In the rows, 128 means zero.
One turn moves each row of this set onto another row. After a few examples, where does it send each row asked below?
mut: [104 146 151 113  85 135 144 149  84 154 138  65 133 103 140 102 143 145
 101 125  96 125  98 120 106 108 162 167 111 125 103 132  79 154]
gat: [110 101  99 123  73 172 127 140 108 128 124 130 128  96 133 119 129 152
 104 129  87  76 122 105 139 132 135 180  90 133 123 118 150 117]
Voz: [104 142 134 111  90 130 148 140 137 162 132 143 160  94 124 133  90 133
  95  94 110 121 144  99 135 123 130 129 101 118 122 111 149 125]
bimir: [106 118 120 109  65 133 122 143  83 141 122 104 130  82 136 107 147 136
  84 146  85 104 113 109 110 139 132 162  85 141 128 126 120 141]
keru: [ 86 137 152 122 136 168 125 146 156  93 170 110 125 152 150 124 135 158
 146 117 125 134 133 145 118 139 136 156 109 118  96 105 116 147]
nis: [ 92 140 168 139 132 145 155 116 130 141 161  93 101 117 147 120 135 156
 118 110 131 109 122  97 113 105 183 165 110 124  82 120  84 132]
fivo: [106 104 102 109  79 164 110 159 108 120 131 109 136 108 143 104 129 148
 114 143  97  93 133 123 147 142 124 192  96 125 120 126 162 126]
tedeg: [111 153 141 116  86 132 154 140 126 162 140 135 152 100 122 129  92 132
  84  94 102 125 140  99 148 115 126 130 100 114 119 110 142 120]
gofi: [ 98 119 106 105  63 146 123 141  90 130 124 121 129  85 140 109 145 136
  96 138  87  90 116 112 121 153 123 164  91 144 128 117 147 123]
ruri: [100 146 136 108 104 120 146 174 144 112 171  84 141 119 146 121 116 132
  93  86 122 136 124 114 175 101 136 154 123 106 106 117 124 130]
dav: [110 133 160 137 134 154 163 137 133 137 160  95 123 113 160 114 128 175
 123 118 125 111 149  81 117 117 176 160 106 122  73 105 103 130]
pured: [ 90 153 166 134 133 151 136 153 139 110 162  77 114 145 147 116 148 157
 138 118 135 139 118 136 120 123 158 162 118 114  89 129  93 151]
nase: [ 75 139 181 123 133 141 152 124 133 126 158  83  85 120 148 129 152 152
 122 132 138 121 102 116 110 131 152 129 105 130 115 134  95 142]
zemo: [ 92 132 156 123 138 157 126 153 154 104 160  92 121 156 152 128 136 170
 146 111 131 128 131 147 118 138 148 161 118 109 104 123 107 150]
piga: [ 96 148 164 127 109 144 147 154 110 135 152  60 113 129 149 103 150 150
 122 126 124 133 102 129 115 116 165 162 113 112  96 132  72 152]
ses: [108 100 105 129  97 188 151 149 121 113 144 117 109 108 144 121 123 146
 110 124 105  80 112  93 163 116 131 170  90 128 115 110 154 110]
koman: [ 85 149 175 126 125 176 157 120 140 131 161 122  89 131 142 133 145 152
 138 147 121 114 115 105 116 137 136 115  82 126 114 111 124 120]
dugu: [110 155 148 119  91 137 174 153 135 146 161  98 117 108 135 126 114 130
  90  97 116 116 105  88 173  87 147 133 103 109 112 121 123 107]
med: [ 87 144 183 126 122 158 158 127 138 138 156 105  81 135 144 135 153 167
 134 143 125 107 114 103 117 137 144 116  90 120 123 125 114 123]
Suru: [ 88 146 168 142 108 140 138 127 117 146 151  85  96 129 146 124 151 146
 112 105 115 109 104 121 109 104 180 162 110 120 101 126  66 126]
saso: [ 86 150 146 112  94 128 151 157 152 112 163 104 110 128 130 145 131 132
  94  90 115 122  94 124 168 106 121 118 114 112 141 126 119 121]
dugiv: [ 81 151 183 133 129 149 152 131 134 120 155  86  89 122 149 136 159 153
 127 129 134 123 105 114 112 130 155 123 101 131 112 131  97 130]
duvis: [ 95 125 128 117 111 146 119 144 140 128 141 160 154 124 126 132 109 158
 115 110 111 117 164 126 115 159 120 149  99 126 115  97 155 135]
kupo: [ 83 149 158 123  81 127 120 128  99 154 142  92 102 125 130 124 157 138
 100 114  88 105  91 131 104 106 162 161 109 125 125 131  74 134]
Nav: [108 132 132 116 107 150 148 150 120 143 144 146 157 105 129 111 113 163
 112 140 113 121 166  94 121 156 119 136  89 127 103  95 157 137]
fiki: [101 141 137 123  95 159 135 143 129 153 143 167 132 135 107 124 117 158
 123 139 103 112 147 118 123 154 112 136  85 114 122 105 156 130]
Gizu: [104 127 116 111  62 141  99 148  94 142 125 112 124 119 121 109 147 130
 101 140  82 104 106 144 115 136 126 182  88 124 135 136 121 142]
lif: [ 81 134 157 104 100 117 109 140  99 132 135  66 129 105 156 125 145 136
 101 104 104 127 104 144  99 121 157 162 116 137 124 135  87 147]
mugi: [ 92 154 137 112  82 126 148 148 135 135 145 139 141 118 112 133 119 136
  87 105 100 129 123 119 148 135  96 107 107 112 143 113 135 138]
Zanur: [ 99 152 171 146 131 150 153 129 131 137 159  89 108 119 151 121 140 155
 122 110 129 117 128  96 116 105 183 161 108 125  76 116  88 124]
rumed: [109 110 108 114  73 134  97 140  95 134 120 112 142  94 138 116 132 134
  87 110  85 103 122 129 107 129 148 191  96 139 121 123 115 138]
Vovek: [ 98 157 132 110  89 117 126 162 132 139 155 126 160 126 122 112 103 131
  91  97 104 139 153 125 157 124 110 149 116 101 116 110 140 138]
gep: [105 115  96 113  67 153 112 140  97 130 121 128 141  96 141 110 131 136
 102 116  84  90 124 122 121 140 139 192  99 138 116 116 141 122]
Zife: [102 101 106 114 107 174 127 164 123 103 153  99 116 116 156 109 122 143
 115 129 115  96 126 111 169 127 123 184  96 121 113 115 166 117]
tomo: [ 86  99 106 120 102 169 131 151 128  92 154 115  98 117 146 126 142 146
 106 130 109  83 115 107 165 134 110 159  95 129 132 110 155 112]
tum: [105 141 157 133 136 166 157 132 134 128 169 109 131 111 161 111 122 159
 126 126 123 119 152  82 118 118 165 159  95 127  65  93 116 124]
Rilo: [ 89 143 163 127 132 148 141 145 136 119 164  76 112 145 144 109 139 159
 135 121 136 135 111 136 119 122 158 171 121 110  90 132  90 160]
zufom: [ 88 148 130 109  79 125 155 155 139 139 144 140 151 114 110 126 122 143
  99 122 103 129 129 108 138 142 100 108 108 111 140 111 143 150]
numur: [ 91 154 128 112  86 117 123 159 142 153 154 139 156 135 116 114 107 134
 105 107 105 128 154 122 147 127 117 155 114  98 117 109 148 138]
finok: [ 81 136 174 119 120 130 134 135 116 126 148  63 104 112 164 130 155 143
 110 113 129 125 103 130 104 125 163 139 111 134 118 132  78 139]
kop: [ 99 125 102 106  63 154 110 153  96 127 126 120 131 112 133 102 141 134
 111 138  86  98 113 137 126 151 119 184  96 128 127 126 147 131]
Nufak: [ 90 100 104 111  77 154 114 146 111 108 132 121 121 102 140 121 148 151
 100 143  92  84 124 114 140 150 114 163  95 137 139 121 155 126]

tomo moves to ses
Vovek moves to mugi
nase moves to nis
Now find these:
Nav moves to duvis
Zanur moves to pured
fivo moves to Nufak
piga moves to finok
numur moves to zufom
lif moves to kupo
rumed moves to Gizu
gofi moves to gep
ruri moves to saso
keru moves to koman
dav moves to zemo

